In the rows, zero is written as 128.
Families of rows that turns and mirrors carry onto each other, the same ones carrying the whole set onto itself: the rest of each named row's family, in list order
4 families of 8 rows
q_348: [133 139 103 144 136 169 158 126]
q_86: [108 130 129  79 156 156 147 104]
q_272: [ 90 123 147  97 147 110 120 129]
q_874: [100 117 148 104 160 125 106 124]
q_622: [121 132 124 148 163 119 132 160]
q_781: [105 136 140  81 125 154 149 106]
q_571: [ 94 131 148 101 137 104 121 125]
q_619: [120 122 110 157 157 127 134 153]
q_403: [122 150 101 142 123 153 166 121]
q_642: [114 131 126 157 148 114 133 154]
q_384: [127 136 100 145 145 174 151 121]
q_694: [110 131 124  84 134 166 146 101]
q_530: [128 133 123 152 134 121 116 151]
q_924: [104 125 136  98 141 107 112 141]
q_479: [100 137 124  86 139 158 157 100]
q_375: [ 97 116 147  97 149 120 109 130]
q_114: [ 87 122 151 110 156 123 115 142]
q_363: [126 146 103 145 134 160 170 125]
q_633: [123 135 135 149 133 123 126 162]
q_395: [129 144  91 134 128 155 164 134]
q_515: [123 125 126 156 143 121 121 155]
q_814: [120 134 114 140 140 175 171 119]
q_206: [ 96 112 159 102 155 127 120 130]
q_447: [104 125 127  89 119 162 153 104]
q_492: [108 137 126 160 159 121 133 150]
q_22: [103 121 116  87 149 158 159 102]
q_12: [138 137 100 129 126 158 168 118]
q_580: [ 93 134 126  93 149 157 157  95]
q_519: [107 119 146  91 142 105 125 128]
q_374: [114 131 123  86 124 158 139  97]
q_566: [118 137 106 145 140 176 160 136]
q_50: [116 129 122 160 126 125 136 157]

The rest of the family of q_403: q_874, q_571, q_384, q_530, q_492, q_580, q_374
The rest of the family of q_515: q_348, q_272, q_642, q_694, q_479, q_375, q_363
The rest of the family of q_519: q_622, q_633, q_395, q_206, q_447, q_22, q_566

Families of rows that turns and mirrors carry onto each other, the same ones carrying the whole set onto itself: the rest of each named row's family, in list order
5 families of 4 rows
q_602: [160 162 128 131  82 142 110  92 135 112  99  95 108  99  97 141 108 100
 152 103 127 152 102 146]
q_987: [109 129 123 131 137 138 115 122 151 123 167 139 132 135 146 135 124 151
 122 145 146  96 141 118]
q_311: [100 113 124 117 142 138 111 132 145 130 164 130 145 122 143 132 126 154
 133 148 152 102 136 117]
q_366: [169 175 141  93 106 167 120 125 109 113 160 111 140 128 118 143 118 124
 166 123 114 104 122 144]
q_950: [156 149 122 120  84 131 112 109 110 104  95  92 125  93  96 150 121  89
 159  96 126 145 101 144]
q_620: [172 160 132  96 105 162 127 121 114 116 169 105 125 136 143 146 104 133
 162 116 118 110 122 145]
q_888: [160 163 135  94 113 157 131 132 104  89 158 107 138 128 131 157 115 127
 161 112 114  95 118 132]
q_655: [101 121 115 119 137 121 118 134 134 115 158 134 151 133 150 145 140 143
 129 141 146  86 139 116]
q_752: [ 95 111 110 146 114 101 117 105 143 120  87 127 130  99 110 140 148 105
 119 124 154 134 117 129]
q_470: [106 111 106 148 112 102 110  94 148 141 100 128 117 107 124 128 137 109
 117 137 155 151 121 144]
q_478: [168 163 134 100 113 168 123 113 104 111 160 119 146 123 118 127 113 137
 173 113 117  89 117 139]
q_908: [114 120 124 115 145 129 118 117 141 112 168 145 153 126 146 113 140 134
 138 146 154  94 143 129]
q_418: [161 157 135  86 118 173 145 126 119 112 159 103 136 130 132 143 105 141
 163 113 120 105 114 141]
q_728: [154 158 123 110  90 139 108 102 135 114  93  81 126  93  99 139 106 104
 162 107 128 152  95 146]
q_340: [110 137 128 111 139 132 118 130 150 125 167 141 151 138 146 132 142 137
 131 152 144  90 144 129]
q_551: [100 116 124 140 114  91 115  93 160 116 101 124 139  97 118 111 150 112
 126 132 142 151 121 133]
q_739: [156 156 131 124  84 125 120  90 118 119  94  96 135  96  96 125 124 114
 160 101 106 148  93 149]
q_336: [ 96 111 114 135 128 107 118 100 148 129  88 123 122  98 110 126 133 111
 117 145 152 152 114 142]
q_618: [ 96 118 119 141 111 101 115 102 164 138  98 131 138 106 114 127 155 107
 120 133 150 143 125 137]
q_758: [154 156 135 123  79 136 117  98 127 125  94 101 128  94  86 139 132  95
 154 105 119 156 103 152]

The rest of the family of q_551: q_478, q_908, q_739
The rest of the family of q_418: q_311, q_728, q_336
The rest of the family of q_366: q_340, q_618, q_758
The rest of the family of q_752: q_950, q_888, q_655

Families of rows that turns and mirrors carry onto each other, the same ones carrying the whole set onto itself: the rest of each named row's family, in list order
4 families of 8 rows
q_675: [162 107 116  95 128 108 118 159 122 123]
q_648: [145 118 137 131 159 147 121 110 156 106]
q_670: [122 100 152  95 136 157 125 122 105 132]
q_792: [157 105 108 100 114 131 118 162 125 117]
q_36: [140 110 131 131 156 141 111 120 160 112]
q_345: [166 114 137 108 113 155 152 124 141 156]
q_684: [119 108 153  94 139 144 121 116  97 134]
q_821: [160 154 135 114  97 106 143 137 156  99]
q_35: [139 131 163 100  79 118 132 139 101 133]
q_225: [130 101 157 102 132 154 120 122  97 135]
q_414: [113 147 172 128 114 127 141  98 142 118]
q_653: [110  98 147 115 130 152 117 122 110 137]
q_89: [166 120 130 103 108 161 149 127 152 146]
q_898: [130 120 118 128 148 139 129 121 166 103]
q_754: [163 107 107  96 123 112 125 151 117 122]
q_354: [126 149 170 120 112 146 130  88 146 121]
q_410: [146 110 133 132 158 136 122 122 161 105]
q_337: [155 124 129 121  96 161 155 117 141 141]
q_90: [158 155 129 112 108 102 128 125 171 110]
q_778: [129 151 181 108 111 141 135  97 148 124]
q_37: [147 146 155  83  84 114 137 128 108 133]
q_854: [122 143 179 120 113 142 126  95 152 119]
q_149: [115 128 151 108 131  96 105 143 126  94]
q_626: [162 152 134 120 100  97 126 124 164 110]
q_449: [172 150 134 117 104 110 125 128 171 113]
q_58: [126 143 151 104 129 100  94 120 126  91]
q_552: [125 132 154 108 130 101  97 125 113  89]
q_589: [146 140 150  80  83 108 125 134 113 141]
q_204: [159 120 132 107 106 152 155 122 156 152]
q_942: [139 141 153  83  78 118 129 124 108 136]
q_937: [162 106 107 103 132 112 110 147 120 123]
q_433: [121 136 156 112 132  94 100 119 116 100]

The rest of the family of q_35: q_792, q_821, q_414, q_653, q_898, q_337, q_149
The rest of the family of q_345: q_648, q_684, q_778, q_449, q_58, q_589, q_937

Families of rows that turns and mirrors carry onto each other, the same ones carrying the whole set onto itself: the rest of each named row's family, in list order
4 families of 8 rows
q_811: [151 162 170 135 111  84 115 115 158]
q_616: [132 179 135 134 147 105 124 154 164]
q_875: [132 137 120 100 133  96 165 141 156]
q_347: [156 113 166 142 114 102 119 150 127]
q_611: [126 107 166 142 114 101  99 139 132]
q_964: [108 160 119 102 133 103 146 147 157]
q_536: [124  93 134 118 129 126 132 120 137]
q_40: [119 143 137 112 126 108 126  86 168]
q_866: [129 179 145 135 131  93 155 108 169]
q_144: [ 99 147 161 127 143  81 111 108 146]
q_645: [122 148 170 165 133  99 100 121 133]
q_722: [118 181 135 142 125  97 158 141 166]
q_367: [118 142 115 122 105 127 152 157 131]
q_812: [111 131 119 124 143 122 166 111 154]
q_553: [149 135 122 132 101 118 166 146 135]
q_654: [104 154 115 136 134 121 166 135 160]
q_172: [143 139 165 159 143  95 110  98 150]
q_949: [143 161 131 156 118 129 130 165 138]
q_469: [127 142 173 137 106  84  97 122 149]
q_699: [119 122 156 118 148  77 126  99 150]
q_197: [105 103 144 128 120 119 107 113 141]
q_989: [ 88 120 147 118 115  97 130 112 123]
q_301: [165 160 132 159 125 122 142 141 154]
q_471: [112 121 156 156 105 116 119 124 110]
q_683: [118 104 151 120 108  89 143 106 124]
q_452: [119 132 125 148 137 122 162 166 141]
q_166: [143 120 160 161 102 108 127 107 122]
q_68: [156 157 166 157 123  88 149 153 140]
q_480: [134 160 146 154 127  97 155 173 147]
q_882: [137 109 140 144 135 118 161 156 125]
q_944: [105 137 151 124 110 101 104  95 159]
q_143: [149 161 130 128 157 101 142 136 174]

The rest of the family of q_949: q_616, q_964, q_144, q_645, q_367, q_989, q_471
The rest of the family of q_699: q_875, q_553, q_172, q_301, q_683, q_166, q_143
The rest of the family of q_611: q_722, q_654, q_469, q_197, q_452, q_480, q_944

Families of rows that turns and mirrors carry onto each other, the same ones carrying the whole set onto itself: the rest of each named row's family, in list order
6 families of 5 rows
q_878: [107  85 161 168 105 159 126 129]
q_167: [ 99  97 150 157 105 163 124 124]
q_755: [125 113 135 114 101 157 138 137]
q_912: [121  98 129 118 106 156 143 154]
q_825: [150 132 113 138  94 115 125 169]
q_926: [127 119 118 125 105 161 129 144]
q_165: [135 118 142 179  87  88 119 163]
q_227: [119  94 169 189  88 110 108 147]
q_246: [112  79 159 185  92 107 118 138]
q_179: [125 109 116 125 103 155 144 141]
q_631: [111  87 158 193 102 111 118 148]
q_161: [108  70 146 159 106 155 121 132]
q_139: [ 97  81 157 150 100 151 132 128]
q_816: [158 136 125 132  97 126 118 164]
q_426: [135 122 145 167  82  81 114 151]
q_676: [146 129 118 123 109 119 126 166]
q_859: [104  97 164 192  94 117 118 136]
q_609: [160 129 123 126  95 116 126 153]
q_428: [121 122 137 119 108 162 126 145]
q_981: [151 108 138 169  88  85 114 154]
q_210: [143 132 117 128  94 107 136 160]
q_208: [147 131 135 120  98 114 137 165]
q_690: [152 114 138 178  94  94 113 165]
q_304: [126  85 162 185  97 112 102 129]
q_309: [107  84 143 161  95 161 128 121]
q_51: [151 123 155 161  92  86 113 150]
q_592: [124 108 129 127 117 165 137 142]
q_698: [143 122 143 161  90  86 110 169]
q_939: [ 91  91 158 157 112 153 127 136]
q_346: [113  93 160 186  81 116 109 127]

The rest of the family of q_246: q_755, q_139, q_609, q_981
The rest of the family of q_825: q_167, q_926, q_165, q_859
The rest of the family of q_304: q_912, q_161, q_208, q_51
The rest of the family of q_816: q_631, q_428, q_690, q_939

Families of rows that turns and mirrors carry onto each other, the same ones carrying the whole set onto itself: the rest of each named row's family, in list order
4 families of 8 rows
q_528: [134 154 173 134 144 140 143 102 111 131 126  88]
q_506: [137 134 100 134 124 103 132 161 149 146 110 146]
q_563: [151 175 151 145 154 150 138 102 117 146 129 105]
q_543: [107 116 156 152 136 149 169 129 156 137 123 116]
q_151: [170 171 148 141 152 140 153 114 109 145 127 105]
q_341: [175 165 137 138 127  87 123 121 116 153 135 119]
q_585: [162 169 125 127 126  91 112 133 114 154 113 117]
q_171: [104 125 127 130 103  95 119 135 156 120 117 124]
q_945: [123 136 122 153 151 164 160 134 156 136 126 137]
q_951: [152 129 109 142 118  87 134 151 150 144 131 148]
q_994: [143 156 165 152 148 141 146  92 116 144 135  95]
q_555: [112 105 127 130 112 104 132 149 153 116 115 125]
q_284: [175 157 128 129 120  85 118 133 115 140 118 113]
q_910: [113 104 138 140 106  96 134 145 160 132 115 122]
q_929: [164 168 147 151 156 141 160 112 121 156 143 120]
q_851: [138 138 164 134 108  82 115 117 125 141 117  93]
q_603: [141 133 119 155 147 142 172 142 155 147 138 149]
q_995: [139 140 153 122 112  85 108 121 117 125 117  96]
q_320: [123 105 117 146 110  94 128 141 158 130 123 133]
q_974: [131 124 103 139 116 103 120 152 159 131 118 143]
q_858: [ 92 128 138 143 132 149 157 126 161 123 124 125]
q_574: [115 163 166 139 141 148 146  95 128 132 128  97]
q_953: [127 160 156 126 112  94 108 105 123 129 121  95]
q_30: [131 146 117 146 155 157 167 145 146 150 119 141]
q_868: [148 122 102 137 120 103 142 161 151 131 116 142]
q_53: [115 117 136 160 144 155 168 124 155 134 131 128]
q_941: [132 150 181 146 139 135 149 101 122 145 125  87]
q_726: [159 163 132 132 120  90  98 120 119 141 120 110]
q_808: [156 180 142 139 157 143 147 117 111 159 121 112]
q_315: [107 120 147 142 145 159 166 130 148 122 124 117]
q_729: [143 137 123 149 152 158 177 142 146 136 124 134]
q_591: [151 144 146 138 113  80 107 109 118 139 125 100]

The rest of the family of q_729: q_528, q_151, q_555, q_284, q_995, q_868, q_315
The rest of the family of q_603: q_341, q_171, q_951, q_929, q_858, q_574, q_953
The rest of the family of q_53: q_563, q_945, q_994, q_320, q_974, q_726, q_591

